Small tables with named rows and columns. After each table, cells are looked up by row and column.

Kage =
,Pori,Vifoz,Gelak,Bif,Teka,Sorupul,Kal,Rupare,Mazi
Fov,57,45,68,39,1,58,52,62,58
Miti,57,37,64,42,49,27,62,84,51
Vofipoz,52,64,87,98,56,35,59,48,66
Mul,49,94,41,68,10,85,74,40,44

What is the Vifoz of Vofipoz in Kage? 64
What is the Pori of Miti in Kage? 57
What is the Mazi of Miti in Kage? 51
What is the Pori of Mul in Kage? 49
What is the Gelak of Fov in Kage? 68
What is the Bif of Fov in Kage? 39
What is the Sorupul of Vofipoz in Kage? 35

Table Vopu
	Rapa	Paf	Nipud	Kuf	Ledare
Rif	4540	5193	3704	5412	3840
Vopi	5558	3953	4805	6251	3587
Lopuf	3333	8464	2814	1971	4001
Rak	4952	2580	3722	5832	2868
Gal	3387	1663	2703	1235	4359
Binas	3458	3835	4743	1887	5381
Busus	4880	1973	3041	3158	4421
Deru	4351	4496	2916	4573	2810
Loru	4740	6701	3437	4294	3859
Pak	4155	7334	4324	2833	4931
Vub	5060	6823	3718	6259	5499
Figol	2099	3279	2135	5341	3485

Paf of Binas = 3835
Kuf of Gal = 1235
Kuf of Loru = 4294
Ledare of Loru = 3859
Kuf of Vub = 6259
Rapa of Figol = 2099
Rapa of Gal = 3387
Paf of Gal = 1663
Rapa of Vub = 5060
Nipud of Rif = 3704
Rapa of Busus = 4880

Paraf
columns: Puvaz, Panofi, Disab
Gez: [35.63, 17.10, 24.24]
Vuv: [50.56, 50.81, 54.27]
Sudib: [34.17, 32.92, 57.20]
Fab: [30.19, 55.02, 17.84]
Diz: [67.84, 39.39, 11.40]
Vuvovi: [43.78, 55.03, 33.65]
Kod: [26.01, 43.78, 18.61]
Sur: [26.07, 61.41, 73.01]
Giz: [39.85, 33.46, 70.35]
Funag: [68.25, 55.42, 21.23]
Kal: [62.41, 52.28, 75.73]
Bateneg: [48.27, 65.07, 9.85]
Telipul: [14.23, 32.61, 24.23]

Funag, Panofi => 55.42
Kal, Panofi => 52.28
Kal, Disab => 75.73
Sur, Panofi => 61.41
Bateneg, Puvaz => 48.27
Fab, Puvaz => 30.19
Telipul, Disab => 24.23
Sudib, Puvaz => 34.17
Kod, Disab => 18.61
Giz, Panofi => 33.46
Bateneg, Panofi => 65.07
Giz, Disab => 70.35
Diz, Puvaz => 67.84
Kod, Puvaz => 26.01
Fab, Disab => 17.84
Vuv, Disab => 54.27
Vuv, Puvaz => 50.56
Which row has the largest Panofi? Bateneg

Tuneb:
	Zunetu	Vamunep	Rezo	Lol	Mez	Sut	Vivube	Pezomoz
Lalu	129	149	197	51	202	157	129	125
Kanezu	185	207	169	51	134	127	126	141
Tok	194	146	127	51	126	129	159	203
Batoge	208	171	135	51	126	126	141	184
Popud	201	159	130	51	124	129	148	195
Puvigar	174	138	127	51	127	140	180	209
Zusur	191	145	127	51	125	132	165	206
Tudedi	190	146	129	51	125	132	165	207
Pasoku	172	210	183	51	141	128	126	135
Purofep	132	127	127	51	146	194	205	160
Vum	128	143	188	51	208	168	134	125

Vivube of Puvigar: 180
Vamunep of Pasoku: 210
Lol of Pasoku: 51
Vamunep of Batoge: 171
Vivube of Kanezu: 126
Lol of Puvigar: 51
Zunetu of Puvigar: 174
Pezomoz of Tok: 203
Lol of Batoge: 51
Zunetu of Tudedi: 190
Vivube of Purofep: 205
Lol of Kanezu: 51
Vivube of Lalu: 129
Lol of Lalu: 51
Mez of Puvigar: 127
Lol of Tudedi: 51
Row with the largest Zunetu: Batoge

Table Fos
|  | Reb | Sevet | Badulu | Vezat | Zav |
|---|---|---|---|---|---|
| Goguno | 51.5 | 34.7 | 48.3 | 56.8 | 21.0 |
| Gon | 49.3 | 54.7 | 55.7 | 39.6 | 46.8 |
| Somimas | 36.1 | 53.6 | 34.5 | 64.6 | 26.1 |
| Kefef | 20.6 | 15.9 | 35.5 | 57.2 | 67.8 |
| Bik | 19.8 | 43.1 | 24.2 | 34.6 | 12.8 |
| Minodo | 16.5 | 60.5 | 82.5 | 35.5 | 29.2 |
| Rinom | 42.9 | 80.8 | 15.7 | 33.3 | 57.1 |
| Rariz | 25.6 | 23.7 | 24.7 | 42.5 | 13.6 |
| Zuseku | 41.4 | 13.7 | 60.5 | 26.8 | 29.3 |

What is the Sevet of Rariz in Fos? 23.7
What is the Zav of Bik in Fos? 12.8
What is the Sevet of Goguno in Fos? 34.7
What is the Sevet of Somimas in Fos? 53.6
What is the Zav of Somimas in Fos? 26.1
What is the Reb of Rinom in Fos? 42.9
What is the Badulu of Rariz in Fos? 24.7
What is the Sevet of Gon in Fos? 54.7
What is the Sevet of Zuseku in Fos? 13.7
What is the Vezat of Minodo in Fos? 35.5
What is the Reb of Bik in Fos? 19.8
What is the Badulu of Kefef in Fos? 35.5
What is the Reb of Somimas in Fos? 36.1
What is the Zav of Gon in Fos? 46.8
What is the Reb of Kefef in Fos? 20.6

Parera:
|  | Geri | Rilarel | Meba | Zona | Ger | Godo | Rup |
|---|---|---|---|---|---|---|---|
| Bot | 5697 | 3467 | 3817 | 4691 | 4026 | 3908 | 5115 |
| Fugakit | 5347 | 4454 | 4564 | 5795 | 4400 | 4588 | 4003 |
| Negiki | 5751 | 1796 | 3136 | 3735 | 2086 | 3114 | 3172 |
| Purite | 4257 | 4002 | 4042 | 4159 | 3981 | 4113 | 3990 |
| Viveso | 2784 | 5559 | 2556 | 5001 | 2871 | 3895 | 4983 |
| Taf | 4097 | 4424 | 4043 | 4301 | 4044 | 4102 | 4197 |
| Nek | 7229 | 5045 | 5361 | 8568 | 4993 | 5349 | 3677 |
| Mar | 3683 | 4623 | 3479 | 4494 | 3701 | 4014 | 4419 |
| Rupu | 4665 | 3536 | 3794 | 4023 | 3557 | 3871 | 3792 |
| Zeligi | 4731 | 3961 | 3066 | 4574 | 5147 | 4068 | 3704 |
| Momi | 5411 | 4438 | 4731 | 5895 | 4492 | 4635 | 3945 |
| Terin | 4840 | 3029 | 3649 | 3964 | 3214 | 3776 | 3627 |

What is the Meba of Mar in Parera? 3479
What is the Geri of Momi in Parera? 5411
What is the Ger of Bot in Parera? 4026
What is the Meba of Terin in Parera? 3649
What is the Rilarel of Nek in Parera? 5045
What is the Ger of Mar in Parera? 3701
What is the Geri of Bot in Parera? 5697
What is the Rilarel of Negiki in Parera? 1796
What is the Geri of Taf in Parera? 4097
What is the Zona of Mar in Parera? 4494
What is the Zona of Taf in Parera? 4301
What is the Godo of Fugakit in Parera? 4588
What is the Geri of Nek in Parera? 7229
What is the Godo of Purite in Parera? 4113
What is the Meba of Purite in Parera? 4042

